Rows are one point carried round by a steady rotation, each followed by how many steps it has turned.
The counts run from 0 to 281.
[132  98 141 192 122  90 104 129 140  70 134 119 147 124 121 144 112 145
 119 119 117 146 113  93 156 102 132  76 110  73 134  93 141 100 139 117
 129 176  88 112 158 138 183 152 128 154 111  96 136 175 122 119  87 127
 120 120 159 132 110 159 100 102 122 122 119 162  73 142 114 165 117 139
 133 129 118  77 166 148  86 143 137 126 156  99 143 110 131 126 104  97] | 281
[141  87 122 167 112 132 126 117 152 110 127 159 135 158 111 201 109 129
  86 127 119 122  96 115 135  81 128  95 112  84 109  68 156 102 145 127
 118 147  74 125 155 130 159 105 119 136  73 135 143 136 172 111 119 154
 131 132 138 160 110 169  77 149 158 144 121 138  78 144 147 132 127 133
  60 131  83 101 148 140 148 136 154 124 161 141 111  72 117 136 130 119] | 244
[167 100 110 136 149 123 125  81 136 142 107 149 141  94 102 165 110 115
  98 133 113 142 157 119 133 115 116 133 106 137 116 112 131 103 122 143
  68 179 143 102 193 155 165 122 141 121  72 106 193 142 102  72 115 161
 149 101 118 103 114 115  77 136 152 119 116 116  96 116 120 120 122 108
 125 145 118 124 193 121 141 138 127 140 124 118 123 105 189  75 150 120] | 155
[145  90 108 172 111  99 128 118 160 123 136 109 136 126 139 149 172 122
  96 113  93 158 115 108 109 109 149  57 117 115 118  73 139  97 121 138
  96 181 106 109 202 165 155 111 159 140 106 118 146 161 136  82  73 162
 139  95 145 138 142 134 110 133 135 138  57 174 144 104 110 142 133 154
 120 152 127 121 135 132 109 128 159 142 144 147  98 114 172 116 158 109] | 34
[159 137 109 158 163 104 137 129 137 150 126  82  99  85 126 164  97 104
  80 130 106 116 116 112 108 140 143  97 126 140 121 103 147 139 155 128
 113 154 113 143 196 176 152 118 163 120 111 132 165 199  87 100  68 163
 151  83 128  99 108 113 136 110 124 104 137 128 116 106 119  74 107 133
 143 156 129 158 168 119 120 133 136 122 123 119 128 106 191 112 157 124] | 83
[165 131 129 122 150 114 112 118 151 135 158  86 111 134  96 154  94  95
  75 112 107 100 110  89 138 104 147 156 116 136 135  83 189 114 120 141
  98 108 108 148 163 145 169 151 147 137 135 149 161 172 105  94  89 122
 124  69 146 114  62 169  92 122 145 119 167 109  94  86 109 100 117 104
 142 150 126 126 172 143 127 142 136 142 143 104 148 136 177  96 133 133] | 265
[148 102 119 139 123 104  89 130 125 123 145  84 129 112 113 172 122 137
  97 104 130 162 125  83 145 103 106  89  53 124 120  95 152 101  80 148
 112 128 148 104 158 146 167 184 154 141 121  89 153 148 118  93  75 117
 129  89 134 135  85 142  84 146 136 112 111 135 120 123 156 145 109 114
 126 177 131  98 154 112  86 169 160 149 101 120 133 114 153  91 145 130] | 228
[138  82 148 149 162 101 108 122 116 129 151 106 134 161 133 157 103 149
  86 139 106 142  92 123 160  89 154  97 124 109 113 116 146 120 132 123
 122 127 103 102 148 121 201 135 145 156 144 131 145 192 126 132  52 125
 122 115 126 165  87 183 133 114 131 123 145 135 117 128 142  99  82 149
  86 166 117 125 134 131  89 148 152 150 180 156 120  68 122 109 146 101] | 168
[145 107 105 154 124  84 129 129 164 109 134  80 122 128 139 105 144 132
  93 102  85 147 133 116 131 119 156  60 122 144 125 107 148 110 121 115
 104 163 131 126 199 177 180 134 182 146 126 129 153 191 103  93  72 144
 137  98 149 117 117 156 101  90 134 121  96 168 153 105 124 110 117 141
 132 165 135 118 134 147  95 135 161 136 144 144 118 140 194 116 165 109] | 221
[176 105 139 165 146 128  99 139 102 123 141 107  86 123 115 211  98 111
  99 139 129 101 103 112 142  77 133 132 109  84 115  84 159 145 141 145
 116 121  89 154 120 125 159 160 109 131  78 147 164 160 135 116 101 156
 136 123 115 116  64 128 113 146 137 131 161 101  47 138 114 111 129 110
 102 143 103 148 163  91 154 136 108 130 136 103 128  87 145 103  98 110] | 128
[136 115 127 170 120 146 124 130 125 136  89 109 109 133 151 198 102 109
  75 131 157 143 117  97 150 111 106 108  81 123 107  96 129 137 136 115
 122 168 105  89 168 151 195 120 158 127 107  99 143 153 135 109  96 148
 117 103 149 164 119 157 115 137 123 101 148 121 100 139 154 128 110 145
  89 185  81  85 175 167 108 145 173 119 131  99 105  67 139 127 158 145] | 53
[163 116 130 182 130 102 134 141 151  74 124 119 103 158 137 125 136 145
  87 129  82 116 129 147 137  75 176  91 146 108 121 108 138 124 163 111
 105 144  84 131 176 154 178 116 164 145  81 161 149 193 110 120 118 163
 141 133 148 111 104 166 137  72 147 154 141 147  97 153 129 102 102 125
  99 140 108 153 121 131 149 103 135 129 147 160 105  97 155 162 125 122] | 65
[144  84 133 149 143 104 105 117 133 146 184 115 164 144 118 163 167 123
 104 128  74 138 104 120 126  86 176  97 121 107 123  69 153  93 122 134
  94 133  85 130 187 135 156 128 115 139 108 135 168 161 122  95  93 145
 148  88 126 133  99 146 128 150 162 169  73 141 134 112  81 132 141 151
 131 131 138 144 124  96 128 144 122 161 167 154 107 108 171 100 140  99] | 217
[148 129 108 146  95 126 131 101 148 138 118  83 110 151 128 156 162 106
  65 108 134 117 141 112 142 102 130 109  98 141 130  83 165 117 103 123
 109 111 117 102 174 170 184 121 152 149  99 151 133 148 133  77 124 140
 118  82 150 168  81 187  98 158 163 155 125 132 137  92 152 121 128 123
 116 171 110 122 154 148 138 138 169 136 128 125 109 139 163 127 152 136] | 1
[187 120 134 185 118  99 110 155 132 102 145  73  92 125 166 178 163 123
  91 118  93 130 118 108 147  85 151  86  94 104 120  97 123 154 110 120
 118 136 108 155 142 162 167 152 146 154  71 136 167 162 109 113 141 166
 121 111 145 115  71 119 123 132 141 164 110 141 113 140 113 148 157 136
 127 140 107 166 121 118 132 141 134 139 102 128 111 116 160 128 108 109] | 180
[155  98 115 172 156 110  97 130  93 125 126 125 142  86 132 188  89 125
 115 138 123 104  89 137 128 118 121  65 112  77 105  92 154 129 139 146
 113 137  94 111 148 166 145 141 141 162  88  98 151 178 149  94  67 168
 152 121 136 127 115 129 123 144 131 109  95 147  70 133 137 124  99 148
 124 116 127 126 161  67 109 137 152 149 147 151 124  69 129 100 102 112] | 277
[179  98 103 126 153  95  95 141 149 123 152 100 156 127 104 179 110 127
  97 109  94 125 103 119 138 122 122  79  98 123 110 111 153 112  91 157
 108 125 152 141 158 166 156 167 154 156  90 114 176 157 106  95 119 149
 152 103 141 104  64 127  78 145 157 141  89 131 108 118 137 127 139 119
 126 131 127 155 140  83 119 153 159 164 100 165 129 128 164  86 118 108] | 40
[127 117 157 184 113 115 127 116 112 114 122 116 122 119 154 177 147 105
  90 123 131 118 117  89 135  92 149 111  95  90 121  62 155 107 134 118
  95 154  68  79 170 154 169 129 132 165 121  98 140 165 136  83 111 162
 133  94 160 140 130 170 112 120 137 130  96 145  84 139  93 179 128 165
 152 119 113  79 166 137 114 141 131 153 162  94 104  96 142 119 129 133] | 210
[173 131 123 129 177 115 109 140 127 154 158  83 114 113 117 185 107 100
  82 130 100  95  95 101 116 109 153 125 108 136 122  92 168 140 135 140
 112 112  95 147 179 149 154 134 134 132 123 131 174 180  94  94  80 144
 141  88 137  98  74 125 137 133 139 126 145 107 104  96 110  94 117 120
 148 148 139 160 175  98 131 147 117 146 132 121 129  98 174  84 134 130] | 267
[149  88 140 155 107 108 124  94 163 115 139 130 154 174 122 152 137 118
  79 117 111 145 126 115 151 116 131 110 114 121 124  95 146  85 112 116
  90 168 122 100 169 143 195 112 145 164 102 132 164 160 122  89 144 142
 115  99 154 147  95 188  62 135 151 140 105 145 119 118 124 156 144 144
 100 139 100  94 138 191 133 144 167 152 153 111 115 129 148 124 145 104] | 106
[149 139  87 147 128 123 120 150 175 115 119 124 108 142 101 192 115 104
  95 104  97  96 115 102 108 102 116 112 116 138 110  72 155 105 133 130
 107 156 101 157 202 169 133 119 150 107  82 132 163 133 128  89 125 152
 158 102 142  92  98 121  82 128 172 127 118 103 111 136 128 116 128 101
 117 141 103 132 165 122 162 122 141 119 118 132 113 112 188 126 138 161] | 6
[130 125  91 128 127 134 100 130 170 117 131 128 123 151  73 183 111 128
  91  90 108 131 120  85 121  82 126 122 101 117 110  67 177  76 132 126
 111 127  91 135 208 138 142 136 125 109  97 130 153 115 140  94  99 127
 155  98 123 107  86 149  83 142 171 145 139  97 103 128 141 121  97  75
 111 157 103 108 168 131 148 126 134 120 140 125 133 111 173 118 158 156] | 8
[118 114 102 157 153 126 127 135 135 142 128 104 101  98 116 171 113 114
 108 125 113 140 111  88 110 105 152 105 108 111 119  69 163 107 161 140
 109 162  78 131 211 148 153 121 132  92 123 112 154 159 139 108  46 156
 151  94 114 119 136 109 137 134 129 105 126 134 120 106 111 101 105 119
 137 167 125 133 178 106 110 129 124 112 160 111 133  73 178 105 170 129] | 270
[150  91 120 154 141  96 110 129 174  98 133  93 108 128  99 154  91 144
  89 111 106 153 157 102 162 106 121  96 110 134 122 136 133 113 136 117
 127 164 151 120 175 139 197 162 152 119 101 122 158 172  85 126  97 123
 116 111 135 113  60 141  98  95 132 117 160 120 119 133 153  98 115 111
 101 195 125 135 173 177  91 146 143  98 128  99 150 124 175 109 144 106] | 46
[136 117 111 174 109 130 120 109 113 131 115 115 135 131 132 164 157 108
 102 115 123 110 120 130 117 101 140  76 124  85 132  48 167 114 133 136
 110 108  68 113 173 161 148 106 128 154  84 133 134 148 165  82  99 158
 134  98 152 168 124 173 124 168 160 166  83 155  96 108 137 129 115 138
 119 115 102 109 145 103 133 146 161 149 159 154  99 103 138 131 123 113] | 139
[156  97 123 156 171 104 110 108 116 129 114 120 146 103 105 159  58 116
  99 138 112 106 108 148 141 131 135  85 138  97 117 120 166 136 143 144
 109 128 114 122 149 161 169 132 150 153 105 133 157 199 119 114  58 151
 134 118 137 139 104 159 112 127 132  86 138 149  66 110 145  75  85 136
 117 129 125 125 177  98 110 132 157 145 157 154 141  90 134 100 111  97] | 275
[111  69 148 140 151 116 103 120 125 128 165 120 137 156 114 171 106 145
  99 141 112 157  97 106 162  81 153 100 111 100 117  97 145 101 135 128
 116 134  96 103 160 109 185 135 121 137 141 132 146 179 126 128  55 114
 134 112 111 170  97 179 134 129 132 125 148 124 105 132 127 103  91 140
  91 183 110 121 134 129  99 155 150 138 172 139 121  59 128 110 150  94] | 167
[158 103  99 159 142  94  97 114 156  94 147 125 160 129  82 152 144 135
 112 109  75 110 143 116 127  94 135  86 133  99 125  96 151  82 120 135
  97 127 102 141 194 146 136 146 118 138  66 127 162 145 115  92 127 151
 157 110 131  98  80 133 108 124 183 173  96 137  91 133 115 141 130  98
 143 127 137 152 138  94 150 128 119 135 136 153 137 139 178 109 109 111] | 146
[134 106 129 153 167 103  97 141 121 119 126 111 138 121 110 174  64 113
  86 126 130  94  86 111 148 125 116  70 114 113 128 108 166 126 138 148
 131 123 104 118 148 166 167 146 156 175 117  97 135 190 116 109  55 128
 132  94 163 141  93 169 117 120 131 100 142 131  76 124 153 119  81 136
 142 138 131 101 182 108  89 147 164 141 153 138 139  97 135 114 114 129] | 90
[161 103 125 159 175 113 102 121 102 127 120 133 145  98 107 176  69 123
  95 146 111 104  94 144 129 126 118  80 126  97 107 104 160 140 135 155
 111 128 113 120 147 167 153 131 143 165  94 115 166 192 125  99  64 167
 142 126 133 137 108 145 107 134 121 106 115 147  72 120 144 100  98 143
 117 119 123 132 162  66 115 140 148 147 150 154 131  80 134 101 108 104] | 276
[152 124 129 149 110 122 121 112 147 112 135 105 101 144  92 153 126  99
  93  94 117 128 134  77 129 101 143 145 100 126 128  76 188  83 115 134
  87 148 108 141 185 122 170 146 141 116 115 143 149 138 110  74 108 127
 130  83 142 105  84 156  61 126 136 125 148 116  97  98 105 141 126  85
 133 145 111  86 177 168 130 119 125 122 138  91 127 135 186 108 142 139] | 263
[127 123 117 174 158 118  98 134 108 109 130 113  96 109 122 173 127 132
 107 124 123 124 147  97 133  70 132 104 100 100 119  85 138 105 155 130
 133 132  63  99 197 130 153 142 108 113  98  94 148 146 129 104  75 147
 161 102 124 133 104 130 162 114 151 136 137 120  82 165 128 130  70  89
 127 173 118 130 182  94 116 120 115 108 141 116 126  65 159 114 138 142] | 200
[144 124  78 136 117 130 119 128 175 114 126 140 119 144  82 192 120 115
  90 102  94 118 118  85 103  90 122 110 107 126 107  64 162  87 139 134
 105 144  91 148 198 149 134 129 127 112  89 126 161 123 142  94 111 144
 157 112 130  92 104 116  84 136 170 132 133 101 102 126 126 122 123  82
 110 150 106 131 162 133 161 125 137 114 125 132 132  99 185 127 145 160] | 7
[182 118 138 128 133 102 115 115 154 126 159 122 162 177 137 176 129 115
  54 126  93 108 100 117 156 113 139 105 115 139 120 116 134 111 101 128
  96 139 122 122 150 162 187 130 158 176 113 141 168 165 106  99 153 141
 121  94 170 132  65 182  70 127 167 146 111 119 124 110 121 133 141 150
 116 127 111 126 136 156 141 159 172 156 149 142 109 121 146 118 113 115] | 108
[138 121 111 164 171 126  94 137 103 115 133 120 100 111 107 196 110 128
 113 115 117 111 128 108 131  71 127  98  99  93 111  90 151 112 148 133
 131 115  73 124 187 144 142 142 107 123  89 104 155 146 129 106  80 146
 156 105 112 111  86 119 164 125 155 125 145 107  76 164 135 125  78 102
 133 167 121 148 172  68 126 130 112 112 138 138 121  71 153 107 144 157] | 199
